B =
[[ -7   9 -20   3  23 -17  -3  18  -1  -1  15]
 [ 14 -12 -12  -7   7  -2  -3  -4  -5  -8 -19]
 [-26  18  11   0 -24   5   4   7   8  -3 -44]
 [ 12  -1  -9   3  25  -9  15  -5   9  46 -71]
 [  5  41 -21 -13 -14  -4 -11  15  -1 -15   8]
 [  8  11  15   3 -26 -22   7  12  13 -28 -54]
 [  0 -21  -4  -3 -21  -1   2  10  -3   2  50]
 [  3  22   6 -15  43  14 -25  13   1  18   0]
 [  9   4   3  -8 -17   5  -7 -19   8   2 -15]
 [-11 -22  -8  -1 -23  10   0  23 -11  -8 -17]]
Indices start at 1.
The entry in the top-right corner: 15
The entry in the bottom-left corner -> -11
Read off the entry in the bottom-right corner.
Answer: -17
Read off the entry in the top-left corner.
Answer: -7
The entry directly above the smallest entry -> -44
The entry just left of the smallest entry is 46
The entry in row 1 and column 3 -> -20
Read off the entry at row 1, column 2.
Answer: 9
Read off the maximum.
Answer: 50
Read off the entry just left of the largest entry.
Answer: 2
Read off the entry in row 2 and column 1.
Answer: 14
The entry directly below the smallest entry -> 8
The entry just left of -2: 7
The entry at row 3, column 1 is -26
Read off the entry just right of -24.
Answer: 5
The entry at row 3, column 2 is 18
The entry directly below the largest entry: 0
Read off the entry at row 3, column 3.
Answer: 11

Read these off the table that follows. Counting starts at 1.
1) Find the entry just right of 13.
2) Find the entry directly below -56.
3) Find the entry in row 3 and column 1.
4) Find the entry in row 1 and column 2.
5) Find the entry at row 2, column 3.
6) Find the entry at row 2, column 1.
7) Find the entry just left of 53.
8) Find the entry in the top-right corner.
[[  2  -5  56  34  74  37]
 [-30 -43   6 -78 -52 -29]
 [  1   0   8  53  81  23]
 [ 19  30   6  67  71  22]
 [ -9   2 -52 -38 -70 -42]
 [ 10   1 -30  -5 -45   5]
 [-38 -56   4 -62 -16 -27]
 [-25 -50 -12 -17  39 -12]
 [  2  -8  -1  49  84  20]
 [ 17  13 -16   1 -45  14]]
1) -16
2) -50
3) 1
4) -5
5) 6
6) -30
7) 8
8) 37

W = [ 50 -36  46  59  28  -5  70  52  60  -6]
The entry just right of 60 is -6
The entry just left of -6 -> 60

array([[-32,   0, -31,  17,  12,  17,  16,   9,   7],
       [-25,   6,  61,  58, -79,   9, -42, -74,  31],
       [-46,  -6, -34,  19,  20,  20,  23,  21,  17],
       [-10, -10,   0,  38, -20, -35,  74,  30, -11],
       [-15, -21,  38,  12,  -2, -30,  34,  32,  17]])
Counting starts at 1.
What is the top entry of the column that holds the smallest entry?
A: 12
What is the entry at row 2, column 2?
A: 6
The entry in the bottom-right corner -> 17
What is the entry just right of the centre entry?
A: 20
The entry in row 3 and column 2: -6
The entry in row 1 and column 2: 0
What is the entry just left of 6?
A: -25
The entry just left of -2: 12
The top-left entry is -32
What is the bottom-left entry?
A: -15
What is the bottom entry of the column that holds the smallest entry?
A: -2
What is the entry just left of the centre entry?
A: 19
What is the entry just left of the smallest entry?
A: 58
The entry at row 1, column 3 is -31
What is the maximum?
A: 74
The entry in row 2 and column 3 is 61
What is the entry in row 3 and column 1?
A: -46
The entry in the top-right corner -> 7
The entry directly below the centre entry is -20
What is the entry directly above -15?
A: -10
The entry directly above the centre entry -> -79
The entry directly below 16: -42
What is the bottom entry of the column that holds the largest entry?
A: 34
What is the entry just right of the smallest entry?
A: 9

[-10, -5, -24, -61, -11, -3, -8, -67, 14, -70, -6, -12]
Find the entry just left of -11.
-61
Find the entry just left of -12.
-6
The entry just left of -3: -11
Find the entry just left of -61.
-24

[[201 114 112 167  84 235  75  62 112 222]
 [ 89 228 230 142 128 150 215 242 114  69]
 [ 96 223 237 127 109 186 232 235  90  62]
 [ 86 227 227 157 128 152 224 234 109  70]
 [242 125  82  75 127 224 116  86 164 177]
 [ 93 223 220 144 117 162 221 224  93  68]
 [ 73 202 186 194 195  90 152 191 172 116]
 [ 98 108 166 242 153  88  81 101 132 217]
 [106 233 236 125  99 183 231 238  88  67]
 [116 137 197 238  89 128 107 123  65 185]]
Indices start at 1.
The entry in row 3 and column 3 is 237
The entry in row 1 and column 1?
Answer: 201
The entry in row 3 and column 1 -> 96
The entry in the top-right corner -> 222
The entry at row 1, column 3: 112
The entry at row 2, column 1?
Answer: 89
The entry in the bottom-right corner?
Answer: 185
The entry just left of 101?
Answer: 81
The entry at row 1, column 2?
Answer: 114
The entry directly below 202?
Answer: 108
The entry just left of 191 is 152
The entry directly below 233 -> 137
The entry in row 2 and column 3?
Answer: 230
The entry directly above 99?
Answer: 153
The entry in row 3 and column 2?
Answer: 223
The entry in row 2 and column 2 is 228
The bottom-left entry: 116

X =
[ -96  -65  268  976 -358  715  741  527  542  551   33 -545  936 -460
 -716]
The entry just left of 715: -358
The entry just left of 268?
Answer: -65
The entry just left of -460 -> 936
The median of all entries?
Answer: 268
The smallest entry is -716
The entry just left of the centre entry?
Answer: 741
